128 stands for zero in the data rows.
Here are some points, one per row:
[128 135  83 111 116 123 122 109 146 168 129 177  91   0 102 144 140 106
 122  84  86  78 101  69 252 182 148 112 132 107 132 122 118 109 123 112
 126 113 146 150 156 203  64  82  68  93  40 206]
[ 78  71  71 189 119 161 181 144 117  39 108 118  74 121 121 141 176 145
 125 154 134 189 152 122 141  96  97  94  50  84  53  98  32  72   6 161
 186 126 139 144 175 143 154 105 138  81  97  94]
[100  81 105 110 116  81 131 180  81 100  93 131 159  74 103 109 139  98
 105  85 137 104  78 147 120  97  92 113 216 178  80 112 106 111  95 130
  86  65 164  90 125 101 135 117  74  83 138 122]
[120 151 128 124 109  88 143 174 109 115 144 120 103 143 119 197  99 137
 163 192 139 122 164 125 157 160 177 116 137 167 139 138 181 145 141 222
 149 115  98  63 102 116  57 104 159 159 151 204]
[182 156 119 144 129 141 112 131 114  89 148  71 103 105 105  98 193 120
 138 175 211 181 179 153 185 182 192 146 138 100  91 191 191 220 217  20
  17  77 145 119  91 114 111 109 143 116 116 141]
[ 97  76 109  91 110 151  89  75  83 184 122  84 107 128 123 114 102 110
  57 103 172 102  67 155 136  97  82  59  69  85 231 133 182 159 140 157
 125 156 130 104 141  93 136 122 112  77 112 125]
[129 166 159  63  93  92  77 100  97 119 189 199 163 133 159 137 167 158
 105 113 162 102 199  77 161  87  99 175 101 137 130 181 123  93 192 158
 161 166 167  77 111 130 121 149 116 102 137 102]
[177 142 137 136 158 182 153 120 105 125 150  96 164  98  12  14  27 136
 160 171  88 195 166  93 110 102 130 110 107 172 166 169 141 118 156 186
 115 133 141 133 134 120 137 140  78  72  65 101]
[ 93 107 124 101  99 102  96 110 117 103  84 116  41  56  54  29   8 252
 220 166 185 115 138 149 165 150 126 156 180 163 139 162 161 173 119 137
 159 135 152 144 142 160 144 145 161 174 208  10]
[119  74  96 138  83  44  96  84 145 171  88 119 112 151 177 149 213 251
 174 174 112 136  82  99 100 116 101  38  74 126 109 120  91 156 158 156
  89 107 162 151 102 152 134 190 100 136 130 146]
[177 161 148 255   0 116  68 104 132  87  85 107 135  96 114 112 102 123
  88 105 103  88  72  90  67  54 234 242 172 142 176 134 133 125 127 131
 159 133 144 147 135 143 143 144 169 133 116 165]
[ 74  98  79 167 187 111  75 127 111  96 114 100 125 113  97  91 109  62
 133  70 168  84  99 100  80 128 134 111 111 169  93 130 122  91 163 141
 118 101  78 173 203 165 146 191 124 180 126 154]
[191 172 181  78 133 115 150  45 146 108  88 142  72 159 115  89 166  71
 116 138 119 141  84 110 110  75 129 143 220 255  73  85 135 103 102 141
 116 142 135 112  94 127 107 143 141  95 111 130]
[156 124 195 155 160 146 127 179 173 148 185 154 210 121 141 148 135 175
 110 117 174 138  90 102 146  67 102  84 110  85  44 105 154 108  91 214
 165 189 121 150 126 147 128 119 136 145 167 158]
[122  59 112  79  48 203 185 158 216 136 207 103 134 166 172 146 124 133
 174 106 165 167 155 139 123 165 161 145 141 176 152 112 151 140 155 138
 198 112 181  98 143 139 161 123  87 118 152 150]
[202 197 175 163 168 166 152 216  99 127 129 190 133 128 154 150 188 160
 189 181 181 147 114 160 135 152 167  81  81 151 218 109 102 121 154 123
 157 155 137 145 121 155 154 146 140 106 161 131]
[193 175 181 182 200 184 210 111 166 147 188 148 159 177 137 147 148 149
 161  85 163 123 123 106 112 169 129 158 178  97 185 188  72 127  75 134
 106 129  86 149  95 148  71 149 136 131 113 101]
[148 139 132 143 119 166 152 132 105 139 143 188 112 118 156  83  69  56
  83  95  92 116 133 123 113  86 106 107 111  97  59  50  19 255 238 181
 170 147 150 146 149 142 131 144 135 192 166 154]
[123  78 103  78  55 139 221 157 146 151 162 138 145 115 145  97 146  96
 126 151 102 115  77 132 108 136 123 110 126 113 118 100 113  71 123  57
  66 245 181 231 131 114 157 142 174 147 152 101]
[ 27 131 108 125 107 148 108 161 106 137 123 108 118 133 120 148 120 122
 115  83  94 155 145 128 116 138 128 162 161 152 150 147 168 171 135 156
 186 166 173 250   0  23  59 133  49  92  67  84]
[133 126 107  97 143  91 140 137 161 124 165 159 119  48 106  73  43 162
 120 137 120 177 126 167 115 135 109 159 139  94 138  45  81  71 145  84
 117 130  88 108 116 110 102 123 147 143 115 146]
[118 124 130 105 125 102 179 123  66 166 140 103 101 130 120 115 140 143
 124 106 119 144  92  63  50  27 176 150 136  92 145 200 133 118 131 161
 107 119 144 106 146 137 120  84 113 159 167 168]
[100 142 173 228 241 129  67 102 111  88 149 137 110 135 126 123 139 130
 112 102 105 136 103 153 139 161  91 133  91 177 125 155 126  93 133  94
 123 216 255 114 151 138 172 114 170 224 131 159]
[ 97  26  69 197 178 173 175 118 144 172 105  96 106 106 128  93 154 144
  96 122 147 145 182 172 219 114 190 122 179 159 156 151 136 125 141 118
 172 122  55  77  64 111 175 133 136 159 109 141]
[124 123 111 103 140 125 112 153 163 117  98 172 126 111 137 149 134 144
  95  71 127 146 177 136  85 109 140 136  98 138 156  96 127 135 133 131
  53 106 115  94  69 172 137  54 161 114 107  86]
[150 120 121 149 119 169 140 125 111 109 116 138 128  67 115 142 165 126
 156 154 120  55  98  82  75 134  84 154  63 156 105 143 180 194  99 130
 105 184  85  89 119  73 105  61  62 108 126  82]
[117  72  73  60  91 152 190 166 184 163 144 185 138 153 138 163 130 140
  86 203 210 103 171 138 136 148 150 158 153 188 142 156 124 138 139 158
 140 156 170 207 127  84 123 118 176 163  78 151]
[130 142 131 146 144 210 154 131  85  52  80 103  71 127 114 168  89 130
 111 104 149 108 124  96 120 101  98  97 142  66 124  92 113  60 155  80
 102 107 179 131 133  64  52  89 105  93 144 109]
[113  84 172 118 148 126  92 185 167 152 161 165 125 188  91 102 173 108
  74 133  87 123 103  13 192 201 158 146 181 113 159  81 132 126 126 145
 144 111 131 152 176 158 131 118 119 148 184 112]
[138 105 119 130 187 151 124 141  99 147 157 125 127 157 153 127 120 112
 157 159 141 100 110 235 164 164 202 231  81  68  67 112  94  94  83 187
 154 129 165 151  79 189 124 154 125  97 143 161]
[103  98 165 114 114 127  84 123 125 149 133 150  97  85 146 215 181 131
 191 202 176 187 224 182  75  96  81 148 176  97 143 128 125 106 100 102
 128 108 119 147 161 129 185 205 119 180 139 210]
[161 131 147 152 143 128 135 159 173 190 200 123 136 148 127 184  78 134
 125 103 104  67  93  58  61  74  95  73  86  64  29 111 137 101 138  62
 117 133 156 149 142 155 180 157 140 100  51  38]
[121 112  97 108 122 110  95 128  95  97  31  48 238 241 255  92  83 162
 188 178 151 151 139  71 153 111  86 128 124 105 111 123  98 119  99  87
  94 136 102 118 115 121 122  85 118 140  93 190]
[154 157 161 171 103 146 141 153 153 132 128 208 163 175 188  55 117 107
  91 112 117 110 183 184 131 136 151  52 101  91 140 150 158  66  69 121
  83  89 128  99 135 102  60 158  90 169 118  68]
[103 127 110 116 104 107 119  97 128 107  82  99 253 234   0 172 189 179
 140 130 140 124 176 193  87 110 101 103 122 101 112  77 102 148 163 104
 136 138 126 105 113 121 129 131 147 149 148 167]
[141 178 152 180 101 149 137  97 103 193 135 142 161 122 155 139 103 165
 124 113 190 185 155 140 111 255 136 136 171 188  40  58  87  88  96  89
 108 121 104 105 119 132 126 110  97  87 157 152]
[128 147 110 142 150 111 174 132 122 169 120 205 142 193 111 170  80 118
 116 139 115 133  97 138 147 132 180 139 133 162 146 192 138 171 116  32
 143 115 127  99 131 129 178 102  72 134 126 121]
[137 102 112  54  77  97  82  49  61   0 186 194 143 164 173 141 159 181
 166 111  88  92  90 112 127 140 147 118 120 117 106 102 143 114 168 119
 208  78  38 101  95  94 113 140 112 116 104 125]
[ 93 114  81 111  90 121 129  94 161  91  83 144 113 133 106 129  81  59
  91 159 109 111 108 120 112 178  38  88 116  57 163 221 168 134 170 159
 165 158 138 133 114 201 145 165 152 102 177 155]
[101  96  85  65 137 127 144 129 116 114 102 138 113 113 122  86 147  90
 159  66 124 141 116 114  67 132  76  84  91  64 170 164 228 168 138 153
 171 138 134 147 118 196 158 108 168 178 119 174]
[ 99 111 126  50  76  82  72 109  93 138  72  77  84 107  86  90 122  84
 110 101 118 159 141 129 124 181 195 130  62  95  80 136  69  96  94 152
 191 173 166 107 167 114 109 157 205 101 103 126]
[ 91  55 206 146 114 118 148 171 142 113 115 157 113 151 137 159 115 111
 139 105 109 177 115 166 168 134 133 201 121 167 154 168 170 175 184  70
  39 129  58  74 133 129  79 147 115  79  79 103]
[158 190 156 140 138 123 198 190 177 167 105  67 119 111  94  94 123  94
 127  91 127  72 104  89 140 130  63 152  51 113 157  69 116 143  72  98
 128  41 104  66  74  56 174 206 168 148 125 147]
[199 167 183 129 157 184 167 177 227 211  13  30  80  89 119 127 140 132
  96 129  78 137 110 157 124 132  93 155 110 124 100 162 128  86 179 144
 176  90  99 100 113 112  84  95  97 163 155 131]
[235 114 154 194 220   0  83  80 110 107 107 107  99 109 139 128 110  84
 103 119 151 136 152 136 103 152 116 116 133 111 152 144 152 154 144 153
 209  98  82 145 120  45 100  74 104  70 145 108]
[160 207 142 158 127 128 132 118 143 185 137 190 137 145 134 164 143 129
 210 143 155 191 138 135 186  69 104 117 122 103 106  97 175 122 113 132
 148 113 150 152 162 114 136 142 176 165 140 154]
[171 148 164 124  66  90  79 127  95 124 132  71  72 132 108 130 112  58
 134 122 115  66 154 123 118 103 104  56 218 188 117  91  66  92  82 115
  92 152 105  82  52 152 134  72 108 144  80  88]
[158 188  63  73 152 173  79 168 145 117 138 109 103 133 122 142 156 137
  96 170 149 172  86 134 113 117 139 138 167  95 127 121 111 144 100 113
 130 166  58  69 156 134 115 162  80 135  89  72]
[126 119 168 100 158 190 114 104 149 110 106 152 142  82 122 134  99 116
 115 135  66 101 113 113 111 140 175 100 131  80 114 136 108 120  81 125
  78  56 100  65  49  16 238 170 182 151 166 156]
[168 142 223  65 101 120  95  81  81  99 148 139 166 133 127 130 129 133
 111 163 122 124 132 171 116 119 119 131 105 128 151 116 126 146 113 108
 150  33 130 208 206 215  79  34  86  93  46  65]
[157 170 108 165 143 132 162 164 132 146 133 144 134 173 156 130 170 172
 150 108  84  91 156 192 149 186 126 173 206 144 146 154 188 162 186 242
 136 170 140 136 214 107 215 119 127  71  48 100]
[ 70  59  27 165 166 142 106 128 137 198 143 167 129 159 123 132 144 106
 172 158 112 113 164 129 138 116 145 207  63  97  95  70 108  75 109 121
  79  93  88 114 118 122  87  89 128 103 163  69]
[125 116 103  98 133 127 120  93  92 107  53  44 237 128 217 240 181  95
 125 125 123 165 137 122 183 150 164 153 163 178 165 140 148 152 148 161
 152 128 157 152 166 160 156 183 181 169 177   0]
[140 153 144  85 146 123 120 132 182 111  81  89 106 127 122 110 110 124
 135  72  93  78 181 146 136  93 169 114 113 129 132 117 121 140  79  74
  69 228 166 223 217 175 139 149 100 100 200 197]
[118 114  59  97  81  54  94  63 145 110 216 130 169 126 131 153 133 123
 146 118 134 164 107 167 151 148 133 149 129 125 167 154 109 129  87 135
  93 155 157  98 162  84  73  80  84 153 152 135]
[142 189 144  78  58 105 117 111  50  99 162  95  82 141 116 132 112 130
  64  95 104 130 127 137 171 141  93 142  83 146 116 145 130  91 118 130
  76  56   9 219 145 128 213 164 172 184 193 174]
[ 91 118 121 196 223  94 154  86  68  87 135  93 110 107 127 137 100 137
  71 148  93 112 135  96 112 135 112 136 140 124 149  68 160 135 113 105
 104 182 182  90 166 198 131 202 152 157 140 160]
[118 127  87 137 158 164 101 185 160 176 207 147 162 128 166 124 134 137
 127 131  65 104 102 123  83  71  65  55 194 223 164 198 134 158 140  61
 136  70 111 121 139 140  67 132 214  91 192 180]
[  0 244 200 162 175 100 153 103 181 127 153 102 137 109 163 115 145 122
 136 168 131 120 117 138 124 124 158 109 124 121 143 126 110 144 156 144
 143 107 100 123 112 104 130  71 104  83  97  99]
Along one direction, these points spread out more than along any other. Where along it does each point below lie, from 0 to 99? The average is 50, and the first point in the table lies past the average. One standard deviation of the points above along it is 16.
[120 151 128 124 109  88 143 174 109 115 144 120 103 143 119 197  99 137
 163 192 139 122 164 125 157 160 177 116 137 167 139 138 181 145 141 222
 149 115  98  63 102 116  57 104 159 159 151 204] 28
[158 188  63  73 152 173  79 168 145 117 138 109 103 133 122 142 156 137
  96 170 149 172  86 134 113 117 139 138 167  95 127 121 111 144 100 113
 130 166  58  69 156 134 115 162  80 135  89  72] 42
[142 189 144  78  58 105 117 111  50  99 162  95  82 141 116 132 112 130
  64  95 104 130 127 137 171 141  93 142  83 146 116 145 130  91 118 130
  76  56   9 219 145 128 213 164 172 184 193 174] 70
[182 156 119 144 129 141 112 131 114  89 148  71 103 105 105  98 193 120
 138 175 211 181 179 153 185 182 192 146 138 100  91 191 191 220 217  20
  17  77 145 119  91 114 111 109 143 116 116 141] 18
[154 157 161 171 103 146 141 153 153 132 128 208 163 175 188  55 117 107
  91 112 117 110 183 184 131 136 151  52 101  91 140 150 158  66  69 121
  83  89 128  99 135 102  60 158  90 169 118  68] 41
[123  78 103  78  55 139 221 157 146 151 162 138 145 115 145  97 146  96
 126 151 102 115  77 132 108 136 123 110 126 113 118 100 113  71 123  57
  66 245 181 231 131 114 157 142 174 147 152 101] 69
[ 97  26  69 197 178 173 175 118 144 172 105  96 106 106 128  93 154 144
  96 122 147 145 182 172 219 114 190 122 179 159 156 151 136 125 141 118
 172 122  55  77  64 111 175 133 136 159 109 141] 30
[103  98 165 114 114 127  84 123 125 149 133 150  97  85 146 215 181 131
 191 202 176 187 224 182  75  96  81 148 176  97 143 128 125 106 100 102
 128 108 119 147 161 129 185 205 119 180 139 210] 46
[191 172 181  78 133 115 150  45 146 108  88 142  72 159 115  89 166  71
 116 138 119 141  84 110 110  75 129 143 220 255  73  85 135 103 102 141
 116 142 135 112  94 127 107 143 141  95 111 130] 50
[113  84 172 118 148 126  92 185 167 152 161 165 125 188  91 102 173 108
  74 133  87 123 103  13 192 201 158 146 181 113 159  81 132 126 126 145
 144 111 131 152 176 158 131 118 119 148 184 112] 50
[130 142 131 146 144 210 154 131  85  52  80 103  71 127 114 168  89 130
 111 104 149 108 124  96 120 101  98  97 142  66 124  92 113  60 155  80
 102 107 179 131 133  64  52  89 105  93 144 109] 62
[148 139 132 143 119 166 152 132 105 139 143 188 112 118 156  83  69  56
  83  95  92 116 133 123 113  86 106 107 111  97  59  50  19 255 238 181
 170 147 150 146 149 142 131 144 135 192 166 154] 75
[125 116 103  98 133 127 120  93  92 107  53  44 237 128 217 240 181  95
 125 125 123 165 137 122 183 150 164 153 163 178 165 140 148 152 148 161
 152 128 157 152 166 160 156 183 181 169 177   0] 36
[161 131 147 152 143 128 135 159 173 190 200 123 136 148 127 184  78 134
 125 103 104  67  93  58  61  74  95  73  86  64  29 111 137 101 138  62
 117 133 156 149 142 155 180 157 140 100  51  38] 73
[  0 244 200 162 175 100 153 103 181 127 153 102 137 109 163 115 145 122
 136 168 131 120 117 138 124 124 158 109 124 121 143 126 110 144 156 144
 143 107 100 123 112 104 130  71 104  83  97  99] 35
